Each row in the table below has a label, given by one hidden rule.
[  8  39 -13   1 -45  22  -2   1 -29  -7  22 -42  14  58   4  11] 2
[  4  22  -8 -34 -11  11  13 -38  -5   6  39 -17 -47  46 -27  26] 2
[ -5  18 -19  26 -12  11  -6  -9 -33   0 -17 -11   7  -6  16   5] 2
[-10  29 -25  49 -34  16   7   1 -44  -2 -30  -7  24  10  31  -2] 2
[ 27  38  -1 -64  21  -3 -27   2  56  -7  25 -25 -30 -21 -43 -24] 1
[ -4  27 -20  32 -14  20  20  77  19 -13  -5 -62  80 -32  10 -91] 1
[-10 -68  28   9  45 -45  10 -53 -16   8 -33  71 -50 -35   4  48] 3
[ 11  25  -3 -59 -11  12 -21 -54  -1  -3  28  -9 -46  51 -28  31] 2
[ -8 -32  28 -21   3   8  60  29  35  -6  38 -33  17  -1 -23 -36] 1
[  2   3   8 -12 -20  14  18 -14  -6  -1  52 -22 -18  51 -19  24] 2
[-12 -70  33  14  58 -49  18 -57  -9  18 -65  83 -53 -60  15  65] 1
[ -8  -6   5  22 -17   3   2  16  -3   3   4  -4  31   9  -2 -12] 3
[ -5  35 -27  64 -27  11 -55  13 -58  -3 -29 -19  56  10  31 -13] 2
[-11 -61  32  -2  59 -51   1 -39  -6  14 -44  84 -54 -33   0  52] 1
[ -7  33 -30  20   5  -4 -46  -9 -34  -2 -50  18   7 -20  25   9] 2
[ -4  15   9 -17 -27  20  47  38  25  -9  42 -54  25  31 -28 -40] 2
[-14 -24   7  21  11  -9   0  20   7   1 -10  20  19 -16   8 -14] 3
[ -5 -59  28  -3  52 -51 -16 -56 -19  20 -55  69 -64 -39  11  62] 3
[  8   5  13 -38 -24  12  23 -25 -18   0  49   2 -49  59 -17  43] 2
[ 32  36   4 -77  22 -12  -7  24  54  -6  42 -22 -32  -2 -51 -18] 1
[ -9 -65  28  -7  53 -38   3 -52   2  12 -32  64 -61 -21   0  57] 1
[ 10  60 -29   5 -31  24 -43  24 -12 -11   2 -36  29   6  10 -15] 2
[  0  29 -31  20  -4  -4 -41 -19 -37   4 -37  46 -10   0  27  30] 2
[ -3   1  -9  25  12   5  -6  -4  18  -3 -31 -13  23 -36  17 -20] 1
[-17  -3  -4  41 -28  16  -2   8 -34  -2   1  -4  32  23  21   2] 3
[  0 -29   6  -7   5 -10  14  -2   9  -2  17   2  -7   9   1  -4] 3
[  9  15   9 -51  -5   6   7 -28   5   0  49  -8 -44  60 -21  18] 2
[ -1 -50  30 -17  -2   7  78  51  48  -5  33 -14  11 -16 -10 -24] 1
[  0 -20  13  -6   0  18  65  27  29  -5  33 -28   9  -1 -13 -17] 1
[ -5  17 -14  33  -3  12 -37  -3 -22  -2 -37   9  15  -5  20  -7] 2
[ -5  -9  -3  23  11   2 -15  22  18   5 -22   9  23 -47   3 -19] 1
[ 14  20   6 -41 -23   1   1 -29 -13   1  42  -8 -42  64 -21  35] 2
[ -2   1   8 -37  -1  18   9 -29   7  -2  43 -14 -39  40 -24  27] 2
[ -8  -9   4  19 -20   8  38  33   8  -5  25 -47  43   4  -5 -41] 3
[ 25  41   3 -79  15  -5 -15   2  51  -5  37 -12 -51  -6 -30  -9] 1
[ 13   6  13 -40 -12  21  13 -40 -13  -1  37   0 -53  56 -19  52] 2
[ 29  30  -8 -64  23  -7 -24  -2  36   1  30  -1 -42  -4 -33   7] 1
[  3 -48  37 -17  -2  -3  54  33  46  -2  37 -15   6   5 -20 -26] 1
[ -3  25 -18  20 -13   6 -27 -14 -26   3 -33   0   2  -1  29  -3] 2
[  6 -39  30 -24  -2  12  48  39  35  -5  53 -17  14  18 -25 -16] 1
[ -2  -5  11   3  -6   1  29  -8 -10  -1  15   6 -18  29  -7  30] 3
[  3 -31  29 -27   3   7  37  34  44  -6  37 -10   7  -7 -19 -34] 1
[ 16   2   9 -51 -14   3 -10 -38  -2  -3  44   3 -47  64 -32  36] 2
[  3  22  -3   0 -58  25  54  29 -17  -4  67 -44  29  57 -14 -16] 2
[-11 -45  23 -13  45 -40 -20 -73 -10  17 -34  60 -70 -30   1  79] 3
[ -2  -7   4  21 -10   4   7 -13 -26   5   2   5   9  15  -2  11] 3
[ 31  32  -8 -64  20  -9 -24  -5  50  -3  28  -2 -28 -27 -30 -13] 1
[ -9 -20   6  24  11  -5  23  11   4   8  -7  13  21 -30  15  -4] 3
[ -2  20 -15  -2  -9  19  43  65  49 -18  14 -68  56 -24 -11 -96] 1
[  7   4  -4  -1   9 -16 -13   0  18   2 -26   6  17 -36   0 -20] 1
[ 13 -24  15 -41  35 -10  15  45  71   0  22  -8  -1 -55 -22 -44] 1
[  4 -35  17  -2  -4   6  42  33  27  -2  30 -11  15  -9  -7 -21] 1
[-27  -9  -1  53 -15  -3 -45 -36 -78  12 -27  37  -3  31  47  65] 3
[ 35  54  -8 -67  14  -2 -52   3  43  -6  20 -16 -30 -14 -44  -5] 1
[-15 -69  32  -6  68 -43 -30 -51   4   7 -62  68 -40 -63  11  28] 1
[ -3 -52  19  11  49 -44 -23 -68 -21  10 -44  70 -49 -28  13  42] 3
[ -2  19 -17  18  -5   5 -19 -22 -13   0 -31   2   3  -8  25   0] 2
[  5  25 -14  -4 -37  19   2   0 -14  -1  27 -29   6  51 -10   2] 2
[ 12   6   8 -22 -24   5  19 -46 -23   1  28  -2 -37  69 -15  37] 2
[ -4  49 -26  28 -18  23 -33   2 -30  -7  -5 -50  29  13   8 -20] 2
[-23  20 -15  51 -36  12 -30  23 -45  -1 -10   5  29  21  23   0] 2
[ -3  19 -18  46 -25  22 -38  16 -45  -2 -16  -8  30  16  25  -1] 2
[ -1  27 -30  17   4  -4 -32 -26 -26  -1 -43  14   4 -16  25   7] 2
[-12 -50  33  -9   6  10  70  23  41  -2  34 -23  14  -4 -15 -29] 1
[ 19  -5  14 -61  44  -5  -6  18  81  -7   6 -10  -8 -69 -27 -43] 1
[ 15  19 -21  13   0  -9 -37 -20 -31   5 -48  24  -9  -8  25  29] 2
[  3  13  -5   2 -22  23  29  52  32  -7  21 -60  56 -15 -15 -70] 1
[  4  -2   3 -32  -2   8  13 -14   6  -3  47 -33 -18  34 -22   9] 2
[-11 -15  11   7   1   0  29   0  -4   4   3   3  -8  12   8  10] 3
[ -8  -8   3  14  -6   2  36  22  18   2  -2  -3  18 -10  -6 -24] 3
[  5   2  -3   7   4  -4  10  30  16   1   4  -1  21 -16  -9 -25] 1
[-21  42 -31  68 -35  19 -31  27 -57  -2 -23  -3  42   6  36 -14] 2
[  4 -12   0   5  15   6   9  24  23  -2   2 -15  25 -26  12 -27] 1
[ 14   5   9 -57 -21  21   8 -42  -9  -5  53 -14 -59  59 -33  47] 2
[ -2   3 -15  45 -11  -4 -25  -2 -40   5 -35  22  23  -8  30  -1] 2
[  1   7  -1  -1   3  -5 -10  31  27  -4   0  -9  36 -19  -8 -35] 1
[  7 -29  26 -17 -11   3  71  30  29   1  43 -26   9   8 -17 -15] 1
[-10   4  -2   2  -3  11  27  11   3  -4  19 -26  16   5  -2 -12] 2
[  3   0  -9  18 -10   3  -3   6   3   2  -9   1  14 -11  11  -8] 2
[ -4  32 -27  27  -6  11 -46 -28 -46   2 -27   9  -8  13  28  26] 2
[ -4  25 -25  22  -8  -1 -12 -19 -29  -1 -39   5   9 -10  20  -1] 2
[  5  32 -26  13  15  -6 -40 -18  -8   2 -36  14  -3 -29  32   3] 2
[  5  63 -32   1 -35  25 -30  18 -21  -6  25 -47  20  26  -1  -5] 2
[ -2   3  -5  15  -1  -3   9  26  12  -1  -6 -13  36 -16   6 -32] 2
[ 10  22   7 -52  -2   9 -12 -21  10   3  48 -20 -35  52 -28  14] 2
[-12 -71  33 -11  65 -53   4 -60   1  13 -49  75 -59 -43  11  51] 1
[ 16  21  -1 -44 -12  14 -15 -49 -10  -4  30 -10 -40  72 -22  38] 2
[-13  17 -30  35   0  -5 -48   3 -27  -3 -43   8  28 -18  24  -4] 2
Here are more rows. What is the label of each one?
[-16  24 -29  64 -44  21   4  11 -64  -9   2 -24  39  44  31 -10]: 3
[  2 -22  10  -5   8  -1  -5  23  36  -6  -1 -12  13 -25 -12 -30]: 1
[ -2 -30  14  -2  11 -10  43  32  36  -3  10  -2  20 -38 -11 -23]: 1
[ 28  -6   5 -49  27  -6   5  26  70   0  13  -7  -1 -51 -32 -40]: 1
[ 10  38 -16   9 -44  23   1  30 -22  -3  33 -37  28  52 -10 -11]: 2
[ 11 -33  25 -11 -12  18  60  35  35 -12  42 -25  23  17 -22 -29]: 1
[  7  25 -16  12  -6   7 -25  -3 -14   3 -33   1  11 -10  16  -9]: 2
[-17  29 -31  52 -12   2   5  20 -36  -2 -35   0  40 -22  40 -23]: 2
[ -9 -14   6  35 -32  12  51  52   1  -6  32 -36  52  28   2 -30]: 3
[  6  18 -23  21   2  -1  -5  18   3  -2 -42  16  25 -42  13 -13]: 2
[ 13 -14  28 -53  41 -35 -18  42  83  -2  14   4  -2 -62 -40 -46]: 1
[ -3   0  -3  21   9 -11   1  14  13   6 -23   1  39 -29   7 -26]: 1
[ -7  -5  -1   5  -4   5   0  16  14  -4   0 -11  21  -5  -5 -19]: 2
[ -1 -67  35  -9  59 -41 -19 -36   6  19 -36  74 -57 -34   7  52]: 1
[ 44  45  -8 -62   7  -6 -57  -6  48  -8  23 -10 -27 -27 -30 -26]: 1
[-19 -62  25 -12  54 -49 -22 -56 -16  13 -50  88 -68 -20   2  64]: 3
[ -6  -4  10  -5 -16  14  21  13   1  -5  28 -22   8  23 -11 -15]: 2
[-17   7 -11  56 -28   3 -32 -19 -81   6 -26  29   7  31  38  61]: 3
[ -7 -26   5  16   9  -4  13  26  14   2  -6 -11  27 -25  -6 -23]: 1
[  7  44 -29  -5   6 -10 -50 -21  -6   5 -34  20 -17 -15  18   2]: 2
[-28   9 -10  36  -8   2  -5 -33 -48   4 -17  22  -8  19  30  40]: 3
[ -1 -19  18  -4   6   5  10  -3   8   2   0  10 -21   6  -7  15]: 3
[-17  -7  -3  40 -19  12 -18 -29 -46   2 -24  26  -1  17  33  23]: 3
[-17  27 -20  24 -13  11 -58 -14 -37   2 -25  13   8   8  19  12]: 2
[-17 -77  37 -21  55 -46  15 -60   4  15 -31  73 -63 -26  -3  60]: 1
[ 11 -23  23 -24  -2   1  46  40  47  -2  26 -17  22 -14 -32 -38]: 1
[ -5  14   8 -48 -12  13  16 -31   6   2  47 -19 -32  52 -19  25]: 2
[-10 -19   0  12   1   1  15 -10   4  -4  -5   5  14  -6   4 -11]: 3
[ 15  21  -2 -22 -25  13  15  50  28  -8  27 -60  35  13 -25 -44]: 1
[ -4 -26  22   1   6   4  41  50  37  -5  16 -21  35 -19 -16 -47]: 1
[ -2 -34  23 -21   1  18  58  26  30  -8  36 -25  10   6 -16 -30]: 1
[  3 -59  29   1  66 -42 -18 -60 -18  14 -57  67 -52 -44  18  52]: 1
[  3 -59  25   0  56 -44   8 -76 -23  15 -54  77 -68 -37  13  86]: 3
[ -2 -20   6  23   1  -2  14  37   4   1  -6   1  15 -10   5 -12]: 3
[ 42  50  -8 -65  23  -5 -71  -7  50  -7  10   1 -33 -17 -24 -20]: 1
[ -4 -57  38 -10  11  -6  95  34  42   0  39  -1  14 -22 -11 -28]: 1
[-10  -4   1   5   5   4  29  11  12   6   3  -3  13  -1  -1  -7]: 3
[ -1  44 -22  21  -9  -7 -55 -29 -44   6 -48  25  -7   3  21  32]: 2
[ 16   8   3 -55  -6   6   9 -44   3   1  62 -10 -55  65 -38  42]: 2
[  6 -11  15 -44  48 -15 -30   5  76  -5  -3   9 -16 -64 -23 -35]: 1
[  3  31 -39   8   0   7 -49 -22 -20  -1 -23   1  -4  -6  31   5]: 2
[ -6 -10   2  18  -1  -7  33  29   7   3  -8   7  19 -19  10 -13]: 3
[  6  43 -32   6 -11  -3 -36 -14 -15   4 -26  11  -3  -6  16   4]: 2
[ 24  32 -13 -43  -9   7   2  43  39  -6  31 -33  -1   7 -37 -26]: 1
[ -1 -26   5  14  15  -2 -21  13   6  -5 -13   1  19 -15   6 -21]: 2
[-16  23 -16  19 -33  24  12   9 -30  -4  22 -21  10  44   9  17]: 2
[ -2  36 -23  13   3   2 -23 -44 -20  -1 -46  23  -6 -20  23  17]: 2
[  1 -31  28 -13  -9  16  46  51  29  -9  34 -34  17  12 -29 -25]: 1
[-10 -68  32  -2  41 -48 -10 -66 -13  16 -41  72 -58 -23   3  57]: 3
[-18  12  -2  33 -15   2  -4 -30 -49   7  -8  22  -2  21  27  45]: 3
[-21  15 -21  42 -19  22 -20  -6 -35   2  -5  -9  21  21  29   4]: 2
[-16  -7   0  33  -9   2   6  20  -9  -1 -13   8  33   0   8 -17]: 3
[ -6 -15   1  33 -25  17  32  44  11  -8  19 -44  62  12  -6 -44]: 3
[-12  54 -47  59  -3   4 -71  10 -57  -1 -60  -2  28 -31  50  13]: 2
